Here are some points:
vec![0.417, -0.623, -0.530, 1.093, -0.451, 0.508, 1.087, 0.855]
vec![-0.747, -0.694, 0.454, -1.239, -0.357, 0.753, 1.772, 0.339]
vec![-0.160, -0.573, -0.088, 0.637, 0.339, 0.477, -0.025, 0.349]
vec![-0.628, -0.603, 0.260, -0.097, -0.368, 0.759, -0.048, -0.159]
vec![0.865, -1.456, -0.100, 0.629, -1.399, 1.987, -0.392, 0.375]
vec![0.214, -1.063, -0.368, 1.309, -1.065, 1.609, -1.657, -0.492]
vec![0.070, 0.903, -0.546, 0.398, 1.027, -0.524, -0.675, -0.625]
vec![0.520, 1.046, 0.853, -1.666, 0.856, -1.566, -2.044, -1.906]
vec![2.462, 2.590, -3.146, -1.476, 1.922, -0.653, -0.809, 0.796]
vec![0.419, 0.973, -1.182, -0.860, 0.341, -0.509, -0.005, 0.641]
vec![0.924, -0.894, 1.250, 0.962, 0.183, 0.033, -0.642, -0.209]
vec![-0.031, -1.148, -0.106, -1.716, -0.126, 0.947, 2.288, 0.121]
vec![-0.301, -1.432, 0.254, -2.003, -0.451, 1.269, 3.149, 0.674]
vec![-2.033, -1.472, 1.415, 0.246, -2.275, 0.743, 1.605, 0.033]
vec![-1.511, -1.172, 1.525, 2.577, -0.182, -1.427, 1.407, 3.246]
vec![-0.415, 0.783, -0.265, -0.589, 1.206, -0.709, 0.460, -0.392]
vec![-0.030, 0.815, -1.767, -0.214, 0.905, -0.724, -0.476, -0.278]
vec![0.715, 1.291, -0.870, -0.556, 0.714, -0.387, -0.611, 0.810]
vec![0.509, 0.301, -0.755, 1.067, 0.294, 0.253, -1.531, -0.521]
vec![-0.382, -2.244, 2.635, 1.616, -0.788, 0.464, -0.394, -1.069]
vec![0.699, -1.647, -0.334, 0.938, -1.235, 2.105, -0.661, -0.136]
vec![-0.584, 0.052, 0.370, 0.100, -0.772, -0.037, 0.695, 0.307]
vec![0.270, -0.254, -0.018, 0.458, -0.040, -0.329, 0.179, -0.029]
vec![-0.094, -0.524, -0.218, -0.188, 0.150, 0.579, 0.176, -0.260]
vec![-0.447, 0.036, -0.027, 0.566, 0.421, -0.948, -0.089, -0.529]
vec![-0.793, -0.335, -0.225, 0.388, 0.246, -0.480, -0.508, -0.771]
vec![-0.904, -0.849, 0.115, -1.673, 0.321, 0.283, 2.037, 0.017]
vec![-0.259, -0.005, -0.187, 0.565, 0.216, 0.276, -1.048, -0.572]
vec![-0.526, -0.298, 0.020, -0.187, 0.399, 0.235, 0.221, -0.079]
vec![-0.835, -0.508, -0.253, 0.113, -0.485, 0.359, -0.744, -0.460]
12 more points follow, each with its number after it:
vec![-0.254, 1.018, 0.471, -0.836, 0.355, -0.502, -0.525, -0.457] 0
vec![-0.973, 0.266, -0.198, -0.632, -0.856, -0.198, 0.578, 0.881] 1
vec![0.502, -0.259, 0.069, -0.009, -0.991, 0.616, 0.046, 0.787] 2
vec![-1.096, -1.192, 1.198, 2.291, -0.469, -0.707, 0.949, 2.575] 3
vec![1.295, 1.361, -1.350, -0.538, 0.993, -0.506, -0.785, 0.933] 4
vec![-1.330, 0.478, 0.486, -0.237, -0.279, 0.481, 0.450, 0.490] 5
vec![0.234, 1.288, -1.021, -0.574, 0.075, -0.358, 0.329, 0.907] 6
vec![-0.995, -0.068, 0.183, -1.367, 0.796, -0.248, 1.250, -0.144] 7
vec![0.539, 0.630, -0.700, -1.350, 0.549, 0.687, -0.749, -1.800] 8
vec![0.276, -1.292, 0.302, 1.126, -1.426, 1.694, -0.646, -0.099] 9
vec![0.761, 0.499, -0.601, 1.320, 0.299, 0.044, -1.893, -0.838] 10
vec![-1.081, 0.315, 0.421, -0.106, -0.140, 0.209, 0.377, 0.348] 11
Which two of these numbered points are nearest to each point below, looking only along the 3 directions in which the first points spread most? Their numbers follow each, nearest first.
vec![-0.900, -0.995, 0.356, -2.241, 0.251, 0.486, 2.787, 0.376] > 7 1
vec![-0.645, -0.913, 0.919, 1.786, -0.152, -0.803, 1.014, 2.373] > 3 11
vec![-0.245, 1.143, -1.734, -0.848, -0.003, -0.744, 0.892, 1.928] > 6 7
vec![-2.743, -1.408, 1.838, 0.263, -2.528, 0.373, 1.852, -0.023] > 3 5
vec![2.105, 2.787, -2.972, -1.181, 2.339, -1.236, -0.783, 1.135] > 4 6
vec![-0.410, -1.145, 0.254, -1.927, -0.247, 0.992, 2.921, 0.573] > 7 1
vec![1.182, -0.592, 1.332, -0.408, -1.740, 0.829, 0.923, 2.325] > 5 2
vec![0.704, 0.881, -0.622, -0.902, 0.366, -0.519, 0.510, -0.980] > 6 0
vec![-2.118, -2.295, 3.444, 1.493, -2.181, 0.647, 0.774, -0.949] > 3 9
Here are 12 other points, each followed by its number:
vec![-0.417, 0.754, -0.376, -1.687, 1.791, -1.048, 1.903, -0.188] 0
vec![-0.721, -1.009, 0.895, 1.209, -0.194, 0.116, 0.312, 1.539] 1
vec![-0.094, -0.503, 0.724, -0.018, -0.786, 0.111, 0.159, 0.722] 2
vec![-1.092, 2.111, 1.778, -2.582, 0.747, -1.506, -2.271, -1.797] 3
vec![0.486, -0.499, -0.111, 0.331, -0.931, 0.687, 0.344, 0.853] 4
vec![0.460, -0.218, 0.494, 0.417, 0.140, -0.067, -0.597, 0.055] 5
vec![0.343, -0.320, 0.582, 0.463, 0.004, -0.042, -0.449, 0.017] 6
vec![-0.611, 0.091, -0.228, -0.618, -1.170, 0.350, 0.366, 0.985] 7
vec![0.574, 1.099, -1.636, -0.820, 0.313, -0.482, 0.260, 1.068] 8
vec![1.557, -0.933, -0.999, 0.442, 0.271, 0.083, 0.079, -0.652] 9
vec![0.981, -1.018, 1.264, 1.209, 0.397, 0.124, -1.038, -0.633] 10
vec![-1.258, -0.134, 1.069, 0.170, -0.478, 0.500, 0.284, 0.153] 11
Which two of these numbered points are nearest to each point below, looking only along the 3 directions in which the first points spread most? Their numbers follow each, nearest first.
vec![-0.355, -0.133, -0.161, -0.472, 0.553, 0.090, 0.352, -0.304] > 7 4
vec![-0.402, 1.927, -0.595, 0.121, 2.125, -1.747, -0.885, -0.951] > 3 8
vec![0.136, -0.327, 1.287, 0.883, -0.219, 0.107, -0.345, -0.283] > 6 5
vec![-0.134, 0.001, 0.910, 0.349, -0.221, -0.838, 0.503, 0.532] > 11 2
vec![0.044, 1.043, 0.929, -1.560, 0.656, -1.258, -1.726, -1.561] > 3 8
vec![0.722, 0.484, -1.112, -1.305, 0.529, 1.148, -0.560, -1.930] > 9 8
vec![0.136, 2.452, -1.140, -0.088, 2.504, -2.032, -0.965, -0.636] > 3 8
vec![0.207, 0.962, 0.831, -1.495, 0.693, -1.271, -1.716, -1.586] > 3 9
vec![1.723, 3.384, -3.952, -1.812, 1.347, -0.998, 0.434, 2.034] > 8 0
